[ 243, -334, -447,  -40,  289,   47, -755, -895, -152,   22,  239, -218,
  148, -465] : mus
[ 243, -333, -447,  -39,  288,   47, -755, -895, -152,   23,  239, -219,
  149, -465] : nud
[ 243, -334, -447,  -39,  289,   48, -755, -895, -152,   23,  239, -218,
  149, -465] : Bom
rest: [ 243, -334, -447,  -40] => [ 289,   47, -755, -895, -152,   22,  239, -218,  148, -465]
rest: [ 289,   48, -755, -895] => [-152,   23,  239, -218,  149, -465]
rest: [ 243, -334, -447,  -39] => [ 289,   48, -755, -895, -152,   23,  239, -218,  149, -465]
rest: [-334, -447,  -39] => [ 289,   48, -755, -895, -152,   23,  239, -218,  149, -465]
rest: [-152,   23,  239, -218,  149] => [-465]
rest: [288,  47] => [-755, -895, -152,   23,  239, -219,  149, -465]
rest: [-40, 289,  47] => [-755, -895, -152,   22,  239, -218,  148, -465]

[-335,  186, -709,  340,  901, -557,  710,  114, -727, -610, -580,  884,
 -524, -444, -201,  -15,   -3, -421,  517,  850,  907,  569,  907,  399,
 -661, -453, -910, -144, -877, -271, -754,  298, -558,  302, -936, -316,
   29,  126,  260,  -51, -938, -960, -108,  575, -119, -216, -820, -707,
  419, -917, -143,  522, -523,  387,  501,  931,  853,  789] : Tovu
[-965,  184,  128, -450,  -51,  479, -134, -633,  738, -710, -349, -112,
 -944,  686, -114,  824, -472,  603, -973, -659,   75,  267,  662,  869,
   39,  207, -271,  -29,  826,  617, -958,  786,  825,  -84,  455,  901,
  258, -473,  383,  874, -644, -959, -315,   43,  391, -418,  728,  687,
  202,  182, -170, -560,  945,    0,  240, -489, -504,  343] : gupef
[-754,  897, -608, -582, -669,  214, -830, -172, -227, -711, -349, -112,
 -617, -562, -813, -254,  447, -220,  731, -365, -750,  824, -553,  342,
 -173, -670, -928,  -10, -134, -201, -875, -706,  148, -581,  830, -578,
    1,  -63,  721,  119,  367,  140, -448, -214,  254, -832,   22,  987,
  536,  977, -113, -643, -553, -846,  265,  139, -687,   20] : zaz
[-927, -700,  -80,  151,  859, -952,  949,  937,  803,   80,  673, -931,
  366, -693,  431,  471, -377, -232, -498,  856, -123,  709,   37, -123,
 -334, -513, -663, -128, -632,  122,  456,  229, -379, -521, -232,  770,
  275, -323,   12, -608, -937, -813, -332,  649, -446,  534,  725,  188,
 -464, -911,  647, -936,  676, -166,  198,  105,  834, -373] : kibob
[-320,  845, -502, -478, -502,  777, -111,  639,  951, -740,  395,  789,
  940, -260, -648,  -15,   -2,  604,  580,  676, -905,  721, -501,  849,
  621,  -36, -791, -672,  493, -361,  -28,  302,  547,  302, -935,  560,
 -164,  814,  378, -420,  334,  511,  599,  881,  250,  652,  699, -690,
  370, -170,  298,  214,   60, -638, -661, -195,  -94,  747] : Dez
rest: [ 302, -935] => [ 560, -164,  814,  378, -420,  334,  511,  599,  881,  250,  652,  699,
 -690,  370, -170,  298,  214,   60, -638, -661, -195,  -94,  747]
rest: [-711, -349, -112] => [-617, -562, -813, -254,  447, -220,  731, -365, -750,  824, -553,  342,
 -173, -670, -928,  -10, -134, -201, -875, -706,  148, -581,  830, -578,
    1,  -63,  721,  119,  367,  140, -448, -214,  254, -832,   22,  987,
  536,  977, -113, -643, -553, -846,  265,  139, -687,   20]
rest: [-320,  845, -502, -478, -502] => [ 777, -111,  639,  951, -740,  395,  789,  940, -260, -648,  -15,   -2,
  604,  580,  676, -905,  721, -501,  849,  621,  -36, -791, -672,  493,
 -361,  -28,  302,  547,  302, -935,  560, -164,  814,  378, -420,  334,
  511,  599,  881,  250,  652,  699, -690,  370, -170,  298,  214,   60,
 -638, -661, -195,  -94,  747]
rest: [-15,  -3] => [-421,  517,  850,  907,  569,  907,  399, -661, -453, -910, -144, -877,
 -271, -754,  298, -558,  302, -936, -316,   29,  126,  260,  -51, -938,
 -960, -108,  575, -119, -216, -820, -707,  419, -917, -143,  522, -523,
  387,  501,  931,  853,  789]

[ 124,  866,   78, -371] : turog
[-767, -755,   79, -371] : mit
[ 878, -236,  124, -975] : Kivil
[ 148, -709,   42, -422] : zodaf
rest: [ 878, -236,  124] => [-975]
rest: [ 148, -709] => [  42, -422]

[712, 651, 575, 538, 572, 647, 565, 571, 607, 635, 535, 743, 772] : Bive
[592, 570, 592, 723, 728, 658, 665, 772, 612, 724, 553, 644, 660] : rakon
[727, 644, 620, 546, 548, 599, 549, 581, 688, 545, 622, 571, 772] : beke
[582, 684, 667, 546, 549, 641, 660, 673, 605, 751, 658, 555, 647] : lupas
[719, 588, 606, 764, 782, 539, 660, 673, 604, 543, 858, 572, 772] : liniz
[594, 581, 663, 734, 575, 702, 778, 590, 681, 594, 616, 844, 619] : peka
[673, 590, 607, 772, 743, 556, 753, 790, 604, 595, 856, 883, 621] : Num
rest: [660, 673, 605] => [751, 658, 555, 647]
rest: [546, 548] => [599, 549, 581, 688, 545, 622, 571, 772]
rest: [684, 667, 546] => [549, 641, 660, 673, 605, 751, 658, 555, 647]

